In the rows, zero is written as 128.
which system made each run:
J, trace 1 (10 x 18):
[[ 89 161  71 120 154 114 149 103 142 131 102 132 169 153  79 139 122  76]
 [156 127 110 126 151  77  90 170 177 161 129 128 184 102 144 138 129 157]
 [146  66 156 138 129 160  74 110 149 119 105 120 122 169 180  87 109 112]
 [141 189 166 147  87 177 107 135  90 113 168 139  98 138 158 154 130 148]
 [101 109 122 101 118 100 170 123  96 123 172 159  73 100 106 111 149  88]
 [ 90 132  95 139 116 126 181 108 126 126 109  68 182  88  99 143 129 124]
 [174 101 112  98 178 115 133 154 158 147  85 113 121 125 103 139 116 191]
 [111 148 151 144 162 150  72 111 156 139  88 137 125 208 126 124 128  95]
 [140 168 169 170 110  98 109 165 127 129 175 186 145 129 168 132 154 138]
 [126  71 118 115  77 123 161 108 102  87 142 149 132 120 159  83 112  87]]
F, trace 2 (10 x 18):
[[128 166 125  92 136 122 174 169 118 166 136 105 122  91 151 169 112  69]
 [139  59  95 123 150  65 115 134  98 137 117  95 129  79 116 131 132  96]
 [128 107 116 178 127 126  74  88 101  99 107  90 136 139  92 127 158 173]
 [133 173 145 138 142 148 117 121 161 119 136 181 113 184 101 110 161 186]
 [ 83 164 154 109 113 147 186 136 185 141 136 168 152 153 146 109 110  99]
 [143 105 143 111 101 114 169 171 112 137 131 120 148  78 179 150  70 111]
 [168  76  94 119 144 130  76 118  74 120 104  83 100 118 137 145  99  96]
 [123 169 103 150 153 123  54 106 105 131 144 106 114 135  87 149 183 130]
 [103 139 128 139 144 109 148 113 181 131 166 169 135 138 100  82 197 155]
 [ 99 121 170 128  84 154 211 130 165 114 109 124 160 129 141 101 116 162]]
J, trace 3 (10 x 18):
[[144 125  88 130 130 158 159  93  76  87  93  93 109 137  76 140 131 158]
 [114 177  89  97 167 114 117 123 163 146 130 150 121 148  57 139 157 157]
 [ 87 119 149 141 153  99 118 135 210 165 126 146 175 144 140  98 137 108]
 [161 112 179 155 101 140 134 163 142 122 108 135 168 137 207 124  89 141]
 [167 120 132 108  99 147 107 135  61  98 125 149  78 146 151 146  87 103]
 [100 157  86 134 119 119  97 100  73 121 180 120 104  97  95 154 149  97]
 [115 100  89 131 153 114 162 109 156 141 161  93 139  73 103  99 180 149]
 [129 119 147  99 133 170 165 126 189 135  70  82 144 150 126 104 137 162]
 [123 160 191 115 136 124 111 171 145 147  87 157 102 175 121 162  98 146]
 [107 123 148 186 146  81 112 132  93 122 138 192 130 152 136 140 108  78]]
A, trace 4 (10 x 18):
[[155 123  71 168 182 157 104  91  95 121 136 114 128 143 148 126 127  71]
 [163 176 122 119 101 115 117 144 126 126 154 107 143 112 144 112 227 114]
 [ 79  88 149  75  74 123 126 106 167 115 128 126 115 130  96  80 145 146]
 [ 79 138 174 164 127 169 153 123 125 134 130 121 111 125 115 165  67 186]
 [175 125 103 135 212 121 180 152 110 145 117 160  96 133 123 149 104 126]
 [142 163  95 110 126  98 118 140 121 135  86 108 179 146 136 142 144  45]
 [123  98 146 145  84  67  58 138 139 121 149 135 162 109 140 108 157 143]
 [115  95 130 153 111 195 110  70 134  92 148 131 114 155 136  87 111 169]
 [148 196 141 108 135 181 171 151 119 144 166 138  80 121 137 154 133 155]
 [108 111 109  61 154  93 175 149 143 162 116 119 105 104 104 133 122  72]]
D, trace 5 (10 x 18):
[[142 185 119 118 120 117  81 135 126 114 144 208 125 184 119 134 128 122]
 [102 143  96 132 106 117  98 119 172 137 198 158 182 104 150 107 121 129]
 [150 102 116 126 102 164 151 131 136 131 141  66 161  71 179 123 106 152]
 [151 110 128  72 132 164 135 128 100 135  90  63  68 124 123 142 126 109]
 [ 81 145 150 132 160 114 121 115 110 143 130 128  64 146  72 138 176 100]
 [109 105 141 195 160  75 160 123 130 117 140 180 143 131 102 108 155 151]
 [162 127 123 142 107 121 167 140 141  97  81 160 196 159 143 118  95 158]
 [143 176 128  77  98 146  79 158 149 142 118 139 142 145 146 162  72 137]
 [101 130 119 125 147 145  62 118 144 169 183 106 114 102 160 138 115  84]
 [147  97 123 161 135 142 151 112  93 121 162  82 112  86 161 102 184 101]]
D, trace 6 (10 x 18):
[[102 170 135 104  52 135 131 123 137 114 182 140 148 115 150 102 164  99]
 [103  74 113 106  93 117 138 122 118 122 163 105 119  58 116 130  90 170]
 [116 115 105 138 166 179 164  95 109 128  83  63 117 133 100 148  99 128]
 [162 171 136 125 194 114 142 161 119 157 110 137  80 146  98 157 173 129]
 [104 113 152 143 138  61 109 138 167 137 113 166 157 157 122  96 169  93]
 [129 124 177 176  68 128 120 136 122  94 135 158 172 136 168 121 105 170]
 [157 112  84  85 110 166 108 116 115 109 139 150 121 139 151 130  51 130]
 [101 193  87  98 135 167 126 115 131 155 166  90 124 105 122 155 136  90]
 [133  96 122 131 163  86 132 146 130 161 151  84 110  62 116 129 181 137]
 [127  78 164 153 127 128 153 110 123 103  58  89 129 158 116  96 163 128]]
Z, trace 7 (10 x 18):
[[151 150 192 118  98 129  96 178 166 154 130 123 144 130 196 126 141 126]
 [121  74 162  90  97 118 115 132 102 118 127 140  77 133 155 106 108  68]
 [105 139 114 152  90 152 161  95  51  89 149 109 111 109 110 146 125 109]
 [156 139  55 116 174 127 170 113 120 124 145 129 117 106  79 129 156 167]
 [108 151 109 124 162 141 114 119 199 157  88  89 178 147 103 131 135 152]
 [124 128 203 134 134  91  92 183 169 167 119 141 125 129 147 143 127 158]
 [121  87 179 153 117 127 119 123 113 108 118 173 108 172 169 101 104  79]
 [148 166 107 128  74 134 154 130  61  89 160 152 133 117 148 141 127  95]
 [140 106  34  82 139 124 133  97 119 118 153 116 128  89  94 121 120 131]
 [104 136 116 142 146 166 108 106 162 150 123  53 149 106 109 142 135 180]]
F, trace 8 (10 x 18):
[[134 116 144 123  93  87 174 159  91 121 149 113 113  60 113 145 147 173]
 [129  68 100 121 161 144 142  88 110 103  80 121  96 158  81 118  96 145]
 [116 204 131 164 153 129 112 140 133 144 103 130 162 155 102 185 116 152]
 [142 109 127 131 160  85 118 150 181 146 141 194 157 150 160  92 131 108]
 [112 122 154 146  57 159 120 115 126 106 132  89 177 120 185 108 123 102]
 [185 127 130  83 105 141 104 153  88 121 162 138  60 106 143 138 128 157]
 [ 78 136  93 103 163 160 130  81 123 141 134  99  85 136  82 131 136  74]
 [120 155 121 160 157  84 171 157 135 153 146 117 154  76  96 159 161 169]
 [141  53 134 134 147 113 150 116 164 109  69 131 150 159 122  80 128 148]
 [120 172 186 153  81 148  98 142 113 110  91 126 149 168 140 161 100 150]]
A, trace 9 (10 x 18):
[[112 106 114  79 104 119  75 111 121 113 135 174  97 163 123 110  93  78]
 [ 84 158 121 181 117 145 120 111 106 136 198 118 145  79 145 155 117 123]
 [180  85  86 110 159 135 179 124 138 123 134 103 118  94 128  95 166 164]
 [122 166 145  75 102 157 114 134 141 132  66  74 125 159 104 150 135 122]
 [ 89 117 180 149 156  71  93 154 139 159 142 172  92 129 102 144 127 137]
 [108 103 113 194 158 151 179  86 121 105 117 145 162 157 142 105 108  92]
 [201 177 124 121  89 119 151 175 108 110 128 141 164 119 162 144 145 156]
 [120  98  91  49 102 112  68 118 148 126 137 143 113 132 115 110  98 110]
 [ 74 142 145 179 139 162  90 106 130 153 168  83 129  96 140 158 113 132]
 [176  90 130 141 183 136 180 133 125 132 128 116  87 118 132  98 180 150]]
Z, trace 10 (10 x 18):
[[139 138 173 111  75 147 211 152 129 104 101 144 136 141 154 113 120 135]
 [136 123  93  90 134 114 156 143  87 123 102 148 114 124 108 170  47 109]
 [116 133  78 184 174 120  85 107  92 137 147 108 148 103 111 172  99 119]
 [172 129 114 158 165 121  84 127 153 137 154 116 140 123 147 100 205 148]
 [124 131 164  76  84 146 108 127 185 125 105 115 129 168 141  79 174 122]
 [ 74 127 188  90  68 124 158 146 125 125 135 147  94 117 116 141  89 137]
 [112  94 117 171 162 140 195 112  81 116 137 150 107 113 122 145  69 120]
 [185 167  67 160 173 135 148 131  98 124 112 108 167 127 136 156 142 115]
 [153 138  90  87 144  86  49 139 164 148 112 112 150 133 108 128 165 122]
 [ 72 106 185 135  86 126  57 113 168 131 144 122 126 136 128 103 139 153]]
W, trace 11 (10 x 18):
[[176 127  84 166 158 129  93 105 101 108 155 115 122 121 114 116 189 166]
 [126 150 117  76 121 171 144 108 193 129 116 107 126 155 107  85 177 152]
 [ 65 155 192 110  84 116 138 156 170 151 122 133 139 123 112 152  99 162]
 [115  73 155 156 169 100 163 149 110 145 129 163 102 113 144 145  63 110]
 [176 151  94 179 156 153 137 121  71 110 123 130 142 147 163 147 118  82]
 [179 155  78  83 109  93  87 134 122 111 125 120 143 131 115 116 195 110]
 [ 73  94 127 107  92 130  78  87 179 123 130  99 144 130  98  90 142 152]
 [111 115 181 152 131 159 147 140 154 139 161 140 102 106 135 132  98 215]
 [134 152 148 110 164 165 198 151 118 151 126 144  79 139 153 145  97  85]
 [121 175 116 146 120  82 134 146  79 131 105 117 157 124 122 171 143  58]]
W, trace 12 (10 x 18):
[[142 126 140  97 129 150 141 135 181 141 162 118 104 105 125  94 177 199]
 [ 71 146 184 100 107 176 183 135 158 147 112 108 108 135 131 135  98 117]
 [114 137 164 155 139  77 155 170  76 141 115 150 111 110 115 186  95 117]
 [156  95  75 162 188 109 134 105  92 113 100 143 135 155 121 123 122  71]
 [173 172  83 138 111 132  79 118 137 102 124 128 188 154 132 118 167 153]
 [123 102 130  58  95 119  88 132 195 139 143 135 125 125 129  84 143 153]
 [ 62 115 189 149  97 169 127 118 146 142 165 115 112 107 155 131  83 144]
 [154 128 151 142 155 129 194 162  76 141 150 135  72  91 144 157 122 125]
 [133 153  86 127 150 135 159 107  82 114  82  99 127 153 102 146 144  56]
 [138 145 100 139 126  68  80 130 128 115  96 124 173 136  76 143 164 162]]

runs to name:
trace 13 (2 x 18):
[[125 141 170 154 106 148  64 133 130 122  90 108 144 158 135 161  82 176]
 [156 125 112 130 177 170  78 116 135 141 166 163  85 157 163 119 103 110]]
 => D
trace 14 (2 x 18):
[[157 188 102  72 104 164 136 140 171 133 120 115 164 148 157 115 148 108]
 [102 101 177  83  97  99  85 164 161 164 148 119 106  93 152 129 115 122]]
 => A
trace 15 (2 x 18):
[[129  86 122 115 179 124 124 105 107 132  96  97  65 144  86 114 169  98]
 [100 158 167 171 139 112 162 123 127 114 120 163 117 167  88 115 191 145]]
 => D
trace 16 (2 x 18):
[[142  97  99 106  81 116  71 112  99  87 150 166 123 132 128 122  78 152]
 [ 97 165  74 124 126 198 123  79 143 127 163 106 146 128 118 132 107 133]]
 => D
trace 17 (2 x 18):
[[155  89 109 116 106 128 137 123  92  90  62 106 138 141 108 143  73 159]
 [144 148 112 121 161 138  39 122 124 134 135 157  89 168 107 155  99 144]]
 => W
trace 18 (2 x 18):
[[129 187 146 119 172 152 144 145 179 156  84 135 143 187 120 139 137 117]
 [122 118 181 129 126  76 129 175 158 153 122 174 147 140 172 119 121  82]]
 => A
trace 19 (2 x 18):
[[183 105 104  76 114 105  97 157 140 139 132  83 132  80 144 122 159 154]
 [ 91  92 161 109 120 169  78  93 138 128  99  79  80 156 110 115 123 131]]
 => Z
trace 20 (2 x 18):
[[114 151 139 165 117 151  82 114 178 125 158 168 179 166 165 104 115 141]
 [159 128 151  91  87 135 131 168 152 139 172 146 130 101 200 109 119 122]]
 => Z
trace 21 (2 x 18):
[[147 104 106 111 107 104  84 108 117 105  81  97 154 157 133  99 167  63]
 [116 111 140 146  81 117  65 103 132  93 148 140 135 135 105 104 154 194]]
 => W
trace 22 (2 x 18):
[[130  85 129 138 141 143 145 104 157 126 144  86 117 104 115  80 195 173]
 [128 151 176 101 121 169 170 138 164 130  70 104 112 171 113 119 148 160]]
 => Z
trace 23 (2 x 18):
[[132 177 108 141 140 176 137 126 160 140 182 169 155 139 177 126  96 119]
 [153 113 109  87 125 113 138 161 148 161 147  94 153  77 183 124 126  79]]
 => Z
trace 24 (2 x 18):
[[120 149 124  78 104  89 104 141 113 137 145 104  91  96  83 135 198 127]
 [ 53  85 137 153 151 134 151  84 154 132 109  98 127 130  78 110 129 145]]
 => W
trace 25 (2 x 18):
[[107 134 115  90 155 156 203 136 133 159 158 117  90  91 133 140 100  99]
 [119 107 112 156 170 109 173 129 109 148  83  64 149  99 116 154 131  91]]
 => Z
trace 26 (2 x 18):
[[113 157 128  85  76 135 104 136 111 112  95 140 141 155 125 163  60 104]
 [108 114 104 150 144 107 103 126  90 139 197 151 102  74 125 159  86 132]]
 => Z
trace 27 (2 x 18):
[[138 164 106 179 116 140 167 126 126 118 161 134 198 113 178 121 138 107]
 [198  96  85  60 118 104 117 157 138 128 112 105 139 100 146 115 135 135]]
 => Z
trace 28 (2 x 18):
[[147 151 103 148 175 107  73 131 120 138 135 136 111 126  78 164 142 193]
 [132 114 123 150 174 139 120 111 203 143 117 135 164 166 145  78 163 124]]
 => D
trace 29 (2 x 18):
[[175 127 125  88 107 176 130 120 140 104  86 123 130 183 167  89 133 100]
 [ 92 182 156  75  82 133 110 145 131 140 178 150  82 117 117 141 138 120]]
 => D
trace 30 (2 x 18):
[[ 89 115 199 147 103 114 183 152 166 130 107 154 150 134 129 121 103 171]
 [162 112 143 145 142 130 165 155 100 115 100 174 126 152 161 149  50 124]]
 => Z
